Named turns come first, each shown by rows before and after it. Which turns, in which order, take the first row of each pair that follows to the second? Write the first one first, as in the answered first pair.
teduf:
[  5  -5  15  -3 -14  -9 -10   2  12  -7 -20  -3  -5  15  18  21   5]  ->  [  2  -8  11  -3 -13  -2 -13   8  13   4 -22   0   1  14  17  25   8]
[  1 -14   7 -10 -17   5  -2  -6  -1   8 -24  11  27  -7  14   5  21]  ->  [  0 -15  -5  -4  -6  14   8  19   2  28 -13   9  22  -1  14   4  21]
[ -5  16   3  11  -1 -14  10 -13  -3 -13   8  -4 -16   0  -4  -4 -26]  ->  [ -2  12  10   1  -7 -16   6 -30  -5 -17 -10  -4   1  -6  -6  -6 -16]
nud:
[ -4  -7  -2  24 -11  -6  15 -18 -13  -2 -24 -16  28 -15  -9 -35  14]  ->  [ -1 -13  22  23   2 -43  11 -24   8   8   2  -8 -26   5  20  10  -7]
[  7  14   3  15   8   0  -1 -16  -1  -5  26   4 -26  -5 -13   3 -25]  ->  [  2  16 -12  19   6  18   1  -3  -8  -1  20  -2  -6 -13 -25 -16 -19]
[  3  11  15  -1  -8 -24  -7 -31   8 -27   2   3 -11   0   2   3  -8]  ->  [ -4   5 -13  16  13   3   8  29  13  10  24  12 -20   9  -3  -2 -10]
[  3 -19  26 -38  17  -4 -22 -20  22  19  -5  16  -9  35  41  44   7]  ->  [-10 -22 -22 -23  22  47  -6  35   0  38  -7  13  29  22  13   0  26]
bem:
[  0  -3  -5  18  28   0  11  46   9  28  48   1 -44   4   0  18 -20]  ->  [ -2 -29   0 -14   4  25 -24  41   3  44 -23  12  37  -9   2   2  31]
[ 12 -46  25   4  11   8 -31  -8  15  12 -31  21  11 -13  11  -1   8]  ->  [ 16 -28  34   7  10 -18 -19 -39  17 -19 -19   7 -12 -19   6  -1 -14]
[  0   4  -5   2   7  14   5  32  11  33  10   0 -11   6  13  11   9]  ->  [  4   0   7 -19  -8  14 -12   0   2  14 -24   1  29  -5  12   4  22]
[  5   0  15 -13  -9 -14  -3 -26  -2 -15  -8 -17  -7 -13   0  13   0]  ->  [  4  -4   3   1   6  -9   9   7   6   5  17 -14 -33  -6   4  21 -10]
Now pairs of rows:
(2 to 3 turns a pair)
[ 22 -49 -16  -1 -13   9 -26  33  10  38  42  67 -26  32  16  45  20]  ->  [ 27 -31  17  -7 -28 -30 -28 -37  11 -13  44  51 -51  24  26  56  -3]	nud nud bem
[ 10  23 -15   7  -6  19  -9 -22 -19 -11 -51  23  36 -40  18  -9  36]  ->  [  7  44 -29  27  -3  14  17 -23 -25 -34 -16   9   9 -46  -3 -25   8]	bem bem nud
[ -2  -4 -19 -18   0   5  14  43   8  10   8  14  18 -36  25 -13  14]  ->  [  6  14   1 -14  -3 -34  17   2  12 -23  23   6 -19 -33  36   1 -16]	nud bem
[-13 -31  12  -9 -19  -1 -16  16 -10  46 -67  32  14   6   7  15  37]  ->  [-12 -22  11 -15 -35  -8 -12 -13 -22  17 -79  21  29 -11  -7   0  32]	teduf nud
[ 13  54 -23 -12  -7 -15 -11 -40   3 -37   1  -6  29 -45   7  10 -37]  ->  [  9  33 -32 -33 -10   8 -31 -12  -3  -4 -31  10  67 -45  10   6  -4]	bem bem bem
[-19  41 -24  28   4   7  43 -37  10 -49   7 -19 -17 -20 -35 -35 -36]  ->  [-27   2 -36  27  33  42  21  55  35  43  13  17 -25  16 -13  -8  -6]	nud bem
[ 20  -1  20   7  -9 -26 -20 -24   5   9  12  13 -41  19  27  25 -13]  ->  [  2 -12 -18  11 -15  33 -20  20 -20  29 -24  15  27   2  -8 -22  26]	bem nud
[  5  22   2  -7 -30   6   0 -44 -24 -49  -5 -14  30 -15 -38 -33   9]  ->  [ -3  12 -25   2 -23  41   2  12 -26  -8  -7  -4  45 -10 -47 -47  26]	nud nud bem
[ 31 -10  27 -19 -41   0 -49 -57  -3 -27 -67  -3  45 -37 -10  -9  44]  ->  [ 29  14   0   7 -40  19 -22 -51 -17 -54 -42 -23  39 -55 -43 -39  27]	nud nud bem
[ 15   3   9 -36  -7  21 -52  54  -2  17 -47  15  12 -19  13  20  16]  ->  [ 27  26  36 -34 -22 -26 -42 -14   0 -39 -29  -4 -24 -26  18  31 -19]	nud bem
[ -2  10  19 -25  25  -4 -16 -11  21  14 -13  26  -3  50   0  48  26]  ->  [  1  33  22 -12  17 -20   2 -51   9 -33   2   5 -16  37 -15  32   1]	nud nud bem
[  6 -12  52   8  -2  -2   6 -63  -4 -37 -19 -13 -39   5  10  30  19]  ->  [  2 -35  48  -9  -4  19 -16 -40  -5  -9 -49   0   0   1  13  27  50]	bem bem bem
[  8  -2  30 -15  -2 -41  -6 -37  14 -23  14   5 -40   5  26  30 -19]  ->  [  2 -18  36 -33 -11 -36 -24 -35  12  -4 -12  15  -6   6  34  32   7]	nud bem nud
[ -6   3 -16  10 -11  40   3 -13 -12 -22 -26 -36  47 -24 -38 -36   2]  ->  [ -2  13 -31  33  16  37  21  25  -4   3  23 -40  -5  -7 -33 -27 -16]	bem bem
[ 29   1  15 -11  37 -47  -4 -26  19 -13  58  15 -72  24  25  40 -63]  ->  [ 25  13  16 -35 -15 -32 -10 -92 -16 -78  -9  -6  23 -23 -10 -18 -39]	nud nud
[  2 -23   3   7  28  -7 -13  47  38  48  24  19 -34  21  41  50   5]  ->  [ -1  21  -7   4 -24  -8  13 -51 -14 -70 -17 -23  36 -43 -21 -30  -8]	nud bem
[  -2   -5   40   30  -39  -48  -13 -113    8  -31  -17   -3   13    9
   14   15  -20]  ->  [-16 -36   1  21 -42  25 -23 -35  -5  27 -64  13  98   6  -4 -17  34]	bem bem nud
[ -2   8 -18 -14  -7  34   5  -1 -16 -10 -47 -19  39 -17 -20 -33  15]  ->  [ -3   1 -31   3  24  36  14  55   5  38  -2  -6 -18  10  -3  -5   3]	nud nud
